128 stands for zero in the data rows.
Here are some points:
(143, 130, 133, 118, 131, 90, 165, 87, 94, 154, 91, 147, 123, 93, 125, 121, 132, 125, 91, 134, 143, 142, 148,
 128, 119, 158, 143, 116, 110, 133, 97, 118, 160, 172, 120, 109, 122, 122, 102, 130, 130, 76, 127, 82, 157, 122,
 164, 145, 113, 165, 131, 126, 154, 123, 84, 180, 152)
(143, 158, 136, 163, 101, 121, 148, 118, 171, 185, 200, 159, 139, 198, 131, 136, 44, 121, 146, 102, 147, 108, 165,
 103, 76, 124, 90, 114, 148, 70, 100, 74, 164, 135, 133, 118, 91, 127, 168, 137, 97, 166, 91, 172, 93, 111,
 140, 102, 182, 161, 115, 125, 86, 54, 204, 106, 153)
(110, 130, 136, 57, 50, 92, 171, 107, 194, 193, 181, 179, 124, 160, 50, 106, 86, 137, 161, 214, 114, 116, 140,
 114, 57, 150, 107, 143, 129, 61, 143, 98, 200, 174, 145, 156, 110, 156, 233, 132, 37, 117, 81, 191, 89, 159,
 111, 181, 171, 192, 154, 122, 49, 51, 181, 139, 197)
(89, 153, 126, 176, 100, 105, 182, 136, 108, 118, 102, 130, 133, 99, 75, 166, 151, 150, 97, 134, 151, 116, 142,
 136, 159, 146, 119, 122, 76, 136, 144, 138, 122, 162, 162, 114, 104, 131, 118, 110, 141, 80, 127, 88, 200, 147,
 124, 139, 137, 176, 169, 148, 136, 125, 83, 158, 93)
(186, 45, 214, 190, 158, 189, 102, 153, 62, 129, 196, 133, 136, 161, 218, 110, 146, 97, 91, 111, 185, 36, 214,
 95, 45, 98, 220, 111, 113, 98, 100, 89, 174, 72, 127, 79, 121, 76, 125, 184, 145, 211, 115, 75, 126, 103,
 125, 129, 151, 59, 203, 57, 234, 82, 106, 94, 36)
(137, 175, 130, 166, 110, 120, 139, 127, 130, 89, 137, 64, 133, 108, 113, 174, 110, 139, 155, 138, 135, 115, 81,
 133, 148, 116, 126, 130, 84, 148, 114, 118, 94, 130, 156, 129, 134, 126, 125, 127, 130, 134, 115, 147, 169, 150,
 96, 132, 124, 156, 132, 154, 143, 153, 129, 142, 152)
(134, 146, 93, 142, 109, 126, 146, 141, 169, 159, 115, 174, 107, 107, 117, 53, 102, 156, 98, 120, 99, 112, 121,
 114, 130, 163, 148, 143, 141, 103, 132, 119, 146, 152, 128, 158, 159, 171, 168, 155, 147, 128, 115, 125, 149, 141,
 125, 123, 136, 120, 152, 115, 133, 135, 140, 131, 83)
(134, 150, 124, 118, 112, 113, 124, 116, 137, 109, 111, 112, 107, 111, 129, 122, 115, 112, 113, 108, 124, 161, 113,
 137, 144, 87, 123, 134, 143, 136, 146, 130, 93, 149, 146, 129, 119, 133, 118, 124, 123, 132, 148, 142, 125, 134,
 118, 118, 142, 116, 108, 158, 111, 145, 139, 117, 132)
(153, 149, 115, 93, 104, 140, 101, 169, 93, 155, 150, 167, 180, 195, 118, 150, 198, 137, 101, 170, 132, 97, 104,
 89, 60, 134, 123, 179, 113, 154, 154, 157, 167, 106, 80, 99, 147, 126, 163, 162, 92, 169, 181, 184, 83, 128,
 137, 115, 64, 109, 78, 115, 152, 157, 152, 138, 99)
(122, 141, 79, 95, 97, 143, 87, 131, 124, 100, 134, 112, 127, 158, 147, 85, 143, 137, 170, 140, 143, 150, 150,
 119, 141, 120, 123, 126, 84, 135, 110, 108, 131, 154, 98, 99, 145, 166, 110, 120, 108, 131, 153, 172, 124, 159,
 112, 165, 123, 101, 93, 94, 102, 173, 156, 104, 115)
(139, 134, 126, 121, 132, 116, 117, 121, 140, 115, 112, 114, 103, 104, 118, 129, 120, 120, 129, 118, 142, 170, 93,
 126, 156, 92, 115, 145, 164, 126, 135, 117, 101, 139, 121, 123, 129, 113, 117, 130, 125, 122, 133, 135, 113, 130,
 125, 102, 145, 110, 112, 164, 114, 133, 134, 118, 141)
Then 12 other points, each followed by its number:
(101, 50, 78, 161, 184, 159, 181, 217, 128, 149, 136, 143, 34, 174, 151, 0, 130, 240, 105, 113, 68, 99, 100,
 78, 155, 199, 161, 154, 141, 75, 150, 115, 180, 158, 125, 149, 183, 225, 135, 119, 203, 118, 108, 144, 224, 132,
 176, 119, 138, 108, 177, 37, 130, 121, 154, 142, 82) 0
(67, 105, 164, 167, 161, 182, 122, 100, 149, 120, 118, 148, 153, 167, 146, 150, 163, 162, 116, 179, 75, 115, 161,
 217, 137, 155, 124, 77, 171, 167, 126, 236, 135, 44, 116, 198, 54, 155, 62, 32, 163, 110, 89, 135, 125, 69,
 154, 123, 75, 177, 166, 170, 127, 157, 109, 137, 152) 1
(141, 134, 142, 96, 142, 143, 109, 111, 114, 119, 135, 98, 126, 117, 128, 163, 119, 139, 113, 114, 131, 129, 117,
 135, 124, 147, 126, 123, 141, 144, 124, 135, 96, 130, 167, 131, 121, 113, 123, 127, 141, 114, 130, 111, 130, 117,
 109, 110, 129, 118, 163, 154, 109, 142, 144, 139, 135) 2
(75, 86, 59, 44, 124, 88, 91, 137, 126, 99, 126, 144, 118, 104, 117, 125, 141, 76, 192, 104, 137, 155, 137,
 104, 129, 123, 125, 130, 71, 111, 141, 116, 78, 135, 103, 133, 179, 158, 149, 122, 107, 117, 110, 147, 122, 195,
 125, 200, 140, 106, 36, 76, 114, 130, 122, 70, 143) 3
(108, 119, 156, 155, 101, 139, 101, 125, 120, 110, 124, 142, 148, 111, 152, 128, 151, 146, 148, 165, 110, 127, 122,
 156, 133, 118, 107, 175, 133, 151, 175, 159, 105, 103, 139, 181, 89, 142, 98, 91, 120, 115, 113, 128, 103, 113,
 121, 101, 118, 145, 131, 149, 142, 142, 91, 127, 135) 4
(128, 151, 147, 169, 134, 134, 137, 116, 161, 102, 108, 59, 143, 115, 144, 157, 102, 111, 126, 100, 103, 118, 97,
 135, 166, 137, 142, 157, 119, 106, 108, 131, 107, 131, 165, 128, 155, 106, 115, 131, 150, 109, 158, 122, 126, 112,
 97, 118, 127, 141, 139, 139, 148, 110, 152, 164, 133) 5
(156, 221, 119, 169, 84, 162, 118, 111, 117, 74, 143, 96, 140, 122, 126, 157, 76, 138, 190, 132, 137, 90, 72,
 141, 136, 91, 64, 138, 55, 146, 151, 98, 75, 125, 212, 123, 130, 133, 139, 125, 126, 147, 88, 151, 187, 197,
 86, 87, 113, 146, 140, 150, 157, 167, 108, 88, 116) 6
(150, 122, 123, 105, 139, 116, 113, 125, 153, 139, 117, 135, 99, 105, 119, 123, 126, 121, 131, 118, 147, 184, 90,
 121, 162, 94, 118, 152, 168, 140, 129, 109, 100, 137, 89, 130, 115, 114, 116, 125, 135, 122, 132, 114, 96, 133,
 130, 121, 147, 121, 111, 161, 110, 129, 115, 102, 129) 7
(132, 132, 119, 120, 154, 118, 113, 136, 132, 106, 114, 111, 113, 87, 92, 165, 124, 138, 138, 129, 158, 160, 78,
 116, 161, 130, 115, 141, 155, 127, 113, 114, 97, 113, 110, 128, 145, 90, 136, 132, 141, 91, 116, 101, 106, 130,
 126, 118, 137, 109, 119, 157, 112, 121, 115, 134, 147) 8
(132, 135, 123, 92, 120, 106, 126, 113, 165, 122, 119, 139, 90, 121, 149, 118, 118, 95, 125, 117, 120, 185, 111,
 137, 157, 80, 106, 140, 167, 154, 157, 124, 84, 153, 119, 123, 117, 129, 109, 111, 133, 123, 173, 118, 119, 128,
 119, 122, 146, 107, 117, 154, 122, 141, 133, 118, 128) 9
(158, 141, 127, 108, 138, 178, 92, 175, 80, 156, 113, 137, 195, 164, 119, 104, 194, 112, 115, 141, 122, 98, 88,
 87, 81, 82, 133, 174, 120, 119, 85, 140, 171, 102, 75, 131, 128, 109, 153, 160, 128, 172, 97, 149, 99, 139,
 165, 150, 86, 83, 131, 129, 140, 143, 129, 120, 92) 10
(131, 161, 144, 155, 84, 158, 89, 108, 120, 96, 141, 131, 146, 101, 133, 121, 112, 138, 186, 139, 117, 104, 114,
 160, 117, 88, 81, 164, 115, 152, 193, 130, 98, 97, 186, 164, 107, 139, 116, 96, 125, 134, 92, 135, 123, 156,
 108, 78, 117, 138, 123, 142, 149, 150, 94, 91, 116) 11
Which three of these numbered points are nearest to each point below, looking only along the 2 directions in which the first points spread most? Their numbers follow each, nearest first.
(135, 138, 120, 142, 139, 96, 179, 99, 109, 148, 100, 120, 120, 108, 95, 117, 141, 118, 87, 146, 144, 142, 140,
 138, 123, 175, 124, 124, 98, 146, 134, 123, 145, 167, 113, 108, 112, 128, 107, 120, 123, 86, 117, 86, 182, 127,
 135, 131, 130, 181, 120, 123, 146, 122, 92, 188, 130) > 6 8 9
(90, 146, 124, 176, 109, 97, 192, 129, 105, 127, 100, 130, 130, 98, 71, 159, 152, 143, 87, 138, 152, 120, 148,
 139, 156, 160, 114, 118, 76, 138, 141, 134, 131, 168, 146, 111, 102, 132, 113, 107, 141, 73, 122, 85, 212, 143,
 118, 138, 141, 187, 167, 140, 145, 123, 78, 174, 92) > 6 8 5
(149, 101, 110, 137, 108, 94, 135, 190, 99, 138, 142, 122, 145, 200, 137, 148, 159, 133, 146, 81, 138, 119, 116,
 119, 88, 130, 135, 130, 90, 166, 234, 172, 175, 121, 124, 106, 154, 156, 148, 166, 89, 177, 255, 152, 93, 107,
 78, 115, 106, 124, 83, 99, 79, 149, 150, 177, 97) > 0 10 2
(140, 149, 132, 113, 118, 96, 138, 88, 93, 143, 101, 132, 120, 89, 147, 124, 130, 133, 107, 133, 147, 135, 135,
 132, 132, 130, 143, 128, 113, 134, 103, 124, 143, 163, 137, 116, 127, 126, 107, 132, 136, 94, 140, 98, 130, 121,
 138, 147, 116, 142, 137, 127, 137, 122, 90, 152, 137) > 1 5 4
(121, 75, 74, 159, 167, 147, 177, 199, 142, 164, 125, 183, 55, 151, 141, 0, 119, 211, 92, 124, 68, 94, 92,
 87, 148, 193, 166, 148, 138, 79, 146, 112, 185, 153, 102, 167, 189, 222, 144, 137, 196, 128, 101, 147, 204, 135,
 151, 121, 137, 116, 181, 42, 136, 118, 158, 133, 67) > 0 10 2
(156, 73, 138, 173, 144, 90, 184, 75, 99, 152, 84, 127, 140, 77, 168, 161, 135, 87, 115, 112, 136, 159, 144,
 122, 100, 153, 166, 97, 113, 124, 57, 128, 156, 157, 129, 115, 113, 96, 111, 153, 131, 106, 112, 59, 137, 111,
 170, 155, 110, 134, 90, 126, 173, 133, 93, 158, 175) > 1 2 5
(131, 139, 126, 105, 114, 123, 121, 114, 128, 110, 120, 83, 116, 98, 128, 126, 116, 119, 122, 118, 136, 153, 99,
 130, 134, 106, 114, 142, 152, 122, 134, 120, 97, 128, 153, 130, 128, 114, 107, 132, 120, 119, 135, 131, 124, 125,
 125, 96, 146, 115, 123, 166, 104, 133, 134, 127, 149) > 7 9 8
(94, 43, 87, 157, 180, 157, 178, 217, 124, 161, 144, 153, 20, 169, 129, 0, 126, 243, 108, 114, 59, 109, 127,
 66, 153, 220, 147, 148, 143, 72, 135, 117, 166, 170, 159, 128, 189, 222, 145, 102, 198, 110, 113, 115, 219, 139,
 208, 112, 140, 114, 163, 43, 116, 129, 144, 122, 104) > 0 2 11
(128, 136, 124, 86, 123, 108, 133, 113, 170, 126, 122, 143, 91, 124, 159, 120, 120, 94, 130, 116, 117, 182, 114,
 141, 157, 84, 104, 139, 167, 159, 161, 125, 87, 155, 120, 120, 118, 132, 108, 111, 136, 116, 181, 112, 123, 128,
 115, 126, 145, 104, 122, 153, 128, 140, 135, 124, 125) > 9 8 6
(141, 122, 111, 120, 106, 85, 137, 132, 180, 175, 131, 164, 133, 88, 76, 67, 81, 71, 122, 126, 118, 122, 163,
 114, 124, 175, 105, 119, 176, 76, 94, 92, 127, 159, 216, 130, 128, 157, 189, 139, 86, 156, 132, 151, 136, 144,
 153, 129, 144, 159, 111, 135, 106, 111, 162, 103, 192) > 3 7 0
(142, 139, 127, 106, 156, 122, 113, 137, 135, 107, 115, 105, 112, 89, 103, 161, 117, 144, 139, 128, 159, 159, 80,
 117, 163, 134, 113, 137, 157, 127, 109, 110, 104, 105, 108, 130, 139, 87, 133, 135, 141, 88, 107, 94, 112, 131,
 124, 121, 138, 109, 124, 164, 107, 122, 113, 145, 143) > 8 6 9
(145, 136, 125, 132, 143, 92, 170, 87, 104, 150, 95, 129, 124, 109, 109, 113, 142, 126, 91, 150, 141, 147, 131,
 131, 114, 175, 139, 115, 105, 140, 118, 123, 154, 172, 113, 110, 111, 121, 109, 126, 117, 86, 122, 77, 168, 130,
 160, 140, 121, 179, 115, 120, 151, 121, 87, 192, 157) > 8 6 9
(185, 135, 169, 156, 153, 162, 90, 161, 95, 152, 164, 147, 171, 165, 159, 110, 151, 94, 105, 97, 157, 63, 129,
 97, 77, 121, 175, 163, 157, 117, 109, 117, 169, 106, 78, 105, 123, 116, 134, 163, 122, 219, 108, 96, 76, 102,
 164, 101, 105, 71, 136, 93, 176, 113, 131, 122, 71) > 10 0 2
(94, 151, 139, 110, 142, 117, 134, 103, 125, 123, 113, 112, 121, 139, 105, 136, 133, 124, 80, 129, 123, 111, 160,
 188, 161, 141, 146, 81, 155, 141, 102, 163, 148, 106, 157, 127, 121, 152, 93, 82, 174, 84, 112, 118, 150, 86,
 110, 153, 101, 156, 177, 165, 98, 143, 130, 146, 124) > 6 8 5
(130, 178, 117, 128, 99, 169, 95, 179, 78, 153, 101, 94, 200, 147, 104, 128, 175, 118, 94, 139, 132, 107, 115,
 80, 90, 96, 124, 154, 109, 116, 86, 129, 142, 105, 67, 134, 149, 134, 158, 153, 135, 176, 115, 145, 110, 143,
 153, 134, 92, 98, 116, 128, 137, 150, 107, 84, 93) > 0 10 2
(102, 111, 62, 63, 107, 99, 74, 144, 139, 96, 124, 136, 111, 128, 142, 97, 138, 92, 194, 134, 139, 147, 156,
 106, 129, 118, 124, 132, 70, 117, 138, 106, 104, 142, 90, 112, 164, 172, 134, 122, 104, 123, 123, 156, 131, 191,
 120, 213, 128, 102, 41, 63, 109, 154, 143, 84, 131) > 3 7 11
(184, 81, 196, 180, 154, 180, 95, 154, 77, 141, 187, 141, 152, 165, 196, 110, 143, 93, 96, 105, 175, 46, 182,
 95, 57, 109, 202, 131, 137, 105, 101, 100, 174, 85, 104, 86, 122, 91, 127, 177, 137, 217, 113, 75, 104, 98,
 140, 115, 133, 66, 177, 69, 212, 91, 115, 104, 47) > 10 0 2
